One turn moves every row onto another: examples first, then more rows asked
J_518: [ 2.07 -1.88 -2.68 -1.55 -2.33 -1.99  4.34  3.83 -0.64 -1.24 -1.44 -1.27
  1.30 -3.97 -0.83  3.18 -0.82 -3.46 -1.72  2.49 -0.47  1.68 -0.09]
J_400: [ 0.55 -0.95  0.27 -1.48 -2.78 -1.62  0.09  2.55 -1.63 -3.70  0.86  2.43
  1.15 -2.11 -0.14  0.85  0.58 -1.63  2.21 -1.29  0.03 -1.47  3.82]
J_287: [ 2.21 -2.59 -4.29 -1.97 -0.86 -1.38  4.11  2.40  0.56 -2.28 -0.74 -1.54
 -0.47 -1.54 -1.07  1.19 -0.78 -3.75 -0.09  4.04 -1.12  1.35 -1.62]
J_728: [ 0.94 -3.81 -2.37 -1.17 -0.90 -1.61 -2.00  1.05 -1.23  5.23  1.02 -2.67
  3.59 -1.11  0.02 -3.05 -2.15  0.86 -3.40 -0.76 -4.16 -2.25  3.67]
J_527: [ 1.31 -2.02 -0.05 -0.89 -2.10 -1.69 -0.72  4.17 -0.38 -3.12 -0.31  1.90
  3.97 -3.91  1.66  1.74  0.89 -0.55  1.70 -2.00 -2.24 -1.07  4.40]
J_345: [ 1.05 -2.65 -0.74 -0.85 -1.69  0.38 -0.48  1.32 -0.86 -4.89  0.85  1.98
  0.39 -1.41 -1.00  0.00  0.05 -2.05  4.64 -0.04 -1.24  0.11  1.98]
J_570: [ 0.97 -4.85  0.21 -0.88  0.18 -1.18 -0.54  4.18 -3.22  3.17  0.77 -0.13
  3.98  0.14  2.15 -3.41  0.46  0.13 -2.26  1.75 -1.40 -5.09  1.54]
J_384: [ 1.75 -4.45 -1.83  0.58 -1.04  0.89 -1.01  1.90  1.55 -4.77  0.70  1.05
  1.66 -1.32  0.68 -1.12  1.55 -0.41  5.03  0.43 -2.55 -0.43  2.86]
J_824: [ 1.07 -4.67 -3.54 -0.83 -0.52  0.19 -1.89 -1.00 -1.07  4.00  1.89 -2.81
  1.15  0.73 -1.71 -4.63 -2.27 -0.04 -1.24  0.91 -3.74 -1.68  1.92]
J_669: [ 2.13 -3.96 -3.32 -0.93 -0.59 -0.02 -1.18 -0.03  1.22  3.93  2.02 -5.38
  0.39 -0.78 -2.36 -3.15 -2.51 -1.46 -2.01  1.61 -4.24 -0.26  2.14]
J_156: [ 1.77 -3.41 -1.18  0.62 -1.75 -1.06 -0.58  3.63  1.64 -3.70  0.56  1.38
  3.33 -2.04  2.41 -0.80  2.53  0.91  2.67 -0.65 -2.20 -2.17  5.12]
J_907: [ 1.64 -2.15 -2.10 -2.09 -1.46 -1.37 -1.13  0.91 -0.39  4.70  1.48 -4.71
  1.18 -2.11 -2.19 -1.19 -3.26 -1.96 -3.78  0.27 -3.54 -0.51  2.74]
J_832: [ 1.04 -1.71  0.10 -0.61 -2.45 -2.22 -0.25  4.01 -0.36 -3.11  0.34  2.03
  3.25 -3.01  1.66  0.99  1.75 -0.13  1.29 -1.75 -1.19 -2.18  5.21]
J_889: [ 1.63 -3.83 -1.69  0.75 -1.35  0.12 -0.52  1.79  1.57 -4.66  1.20  1.32
  1.42 -0.66  0.98 -1.83  2.27 -0.08  4.14  0.63 -1.73 -1.54  3.64]
J_663: [ 1.61 -2.76 -2.65 -1.86 -1.25 -0.49 -1.14  0.04 -0.12  4.18  1.98 -4.97
 -0.07 -1.16 -2.81 -2.05 -3.22 -2.37 -2.75  1.05 -3.54 -0.16  1.89]
J_708: [ 0.56 -4.59  0.45 -1.60  0.14 -0.37 -0.22  2.50 -4.46  2.40  1.28  0.23
  1.60  1.25  0.18 -3.61 -0.37 -1.33 -1.06  2.57 -0.33 -4.37  0.04]
J_370: [ 2.04 -3.92 -1.56  0.63 -1.21 -0.47 -1.02  3.66  1.76 -3.70 -0.13  1.17
  4.12 -2.91  2.22 -0.03  1.97  0.52  3.13 -0.80 -3.31 -1.21  4.30]
J_785: [ 1.28 -5.05 -3.40 -0.39 -0.30 -0.57 -2.12  0.29 -0.12  4.55  1.42 -2.94
  2.78 -0.01 -0.18 -4.45 -1.67  1.07 -2.16  0.34 -4.59 -2.14  3.03]
J_827: [ 1.19 -6.01 -0.46 -0.13  0.74 -0.27 -0.55  3.64 -2.31  2.67  1.04 -0.51
  3.27  0.93  1.92 -4.49  0.79  0.38 -1.22  2.77 -1.82 -4.89  1.15]
J_945: [ 1.02 -2.41 -0.75 -0.61 -2.05 -0.07 -0.06  1.17 -0.68 -4.71  1.43  2.16
 -0.26 -0.42 -0.62 -0.84  0.83 -1.67  4.04  0.23 -0.22 -1.26  2.77]
J_250: [ 2.33 -4.16 -3.36 -0.59 -0.55 -0.56 -1.46  0.94  1.68  4.36  1.51 -5.68
  1.89 -1.60 -1.05 -2.78 -2.10 -0.69 -2.92  1.22 -4.99 -0.79  3.02]
J_207: [ 3.33 -4.82 -4.70  0.91 -1.13 -1.13  3.48  4.70  3.02 -1.43 -1.62 -2.48
  3.52 -3.80  1.57  1.23  1.53 -0.91 -0.82  3.49 -2.95  0.99  0.95]
J_959: [ 2.37 -3.30 -3.87 -0.86 -1.83 -0.49  4.18  2.39  0.20 -2.20 -0.72 -1.63
 -0.13 -2.44 -1.60  1.57 -0.64 -3.63  0.46  4.18 -0.70  1.94 -1.27]
J_801: [ 1.00 -5.66 -0.36 -0.47  0.60  0.17 -0.51  2.46 -3.03  2.05  1.42 -0.30
  1.82  1.81  0.82 -4.60  0.24 -0.48 -0.43  3.20 -1.11 -4.51  0.02]
J_934: [ 0.74 -1.23  0.34 -1.76 -2.40 -1.05 -0.40  2.67 -1.81 -3.70  0.25  2.38
  1.78 -3.03 -0.44  1.79 -0.12 -2.27  2.66 -1.62 -0.79 -0.58  3.08]
J_883: [ 3.29 -5.04 -4.95  0.73 -0.97  0.14  3.76  3.06  2.71 -2.45 -0.65 -2.51
  1.14 -2.23 -0.03  0.39  0.71 -2.08  0.82  4.69 -2.19  1.68 -0.56]
J_180: [ 1.96 -2.91 -2.69 -1.30 -1.04 -1.48 -1.25  1.63  0.91  4.90  1.23 -5.29
  2.40 -2.33 -1.09 -1.75 -2.43 -0.94 -3.96  0.30 -4.47 -0.78  3.60]
J_984: [ 3.17 -4.33 -5.22 -0.17 -0.20 -1.81  3.48  4.62  3.51 -1.42 -1.77 -2.64
  3.16 -2.92  2.22  0.78  1.18 -0.88 -1.21  3.81 -3.32  0.35  0.84]
J_805: [ 0.41 -3.33 -2.25 -1.93 -1.02 -0.62 -1.51 -0.80 -2.71  4.50  1.83 -2.11
  0.71  0.40 -2.47 -3.50 -3.35 -0.94 -1.93  0.19 -2.85 -1.52  1.85]
J_185: [ 2.02 -1.37 -3.22 -2.71 -1.47 -2.85  4.26  3.96 -0.38 -1.16 -1.57 -1.30
  1.20 -3.33 -0.14  2.98 -0.95 -3.48 -2.20  2.68 -0.98  0.91 -0.47]
J_316: [ 2.69 -2.77 -3.23 -0.59 -2.10 -2.35  3.92  5.41  1.13 -0.60 -1.97 -1.74
  3.52 -4.90  1.24  3.15  0.48 -1.68 -2.39  2.25 -1.91  1.08  1.26]
J_767: [ 3.09 -4.47 -5.52 -0.39 -0.19 -0.63  3.73  2.74  2.88 -2.47 -0.94 -2.52
  0.81 -1.29  0.38 -0.21  0.57 -2.10  0.42  4.95 -2.64  1.02 -1.04]
J_764: [ 0.29 -2.71 -1.83 -2.22 -1.42 -1.78 -1.45  0.43 -2.79  5.17  1.28 -2.13
  2.22 -0.90 -1.45 -2.48 -3.11 -0.40 -3.35 -0.77 -3.06 -1.90  2.89]
J_819: [ 2.53 -2.41 -3.73 -1.61 -1.07 -3.17  3.95  5.21  1.34 -0.79 -2.21 -1.82
  3.44 -4.13  1.91  2.59  0.30 -1.72 -2.94  2.34 -2.44  0.35  1.07]
J_837: [ 0.56 -4.14  0.91 -1.61 -0.15 -1.34 -0.18  3.53 -4.50  3.09  0.92  0.27
  2.78  0.37  1.09 -2.87 -0.38 -0.91 -2.18  1.74 -0.57 -4.77  0.98]

J_767 moves to J_984
J_934 moves to J_345
Now find these:
J_832 moves to J_400
J_785 moves to J_728
J_907 moves to J_663
J_316 moves to J_518
J_570 moves to J_837

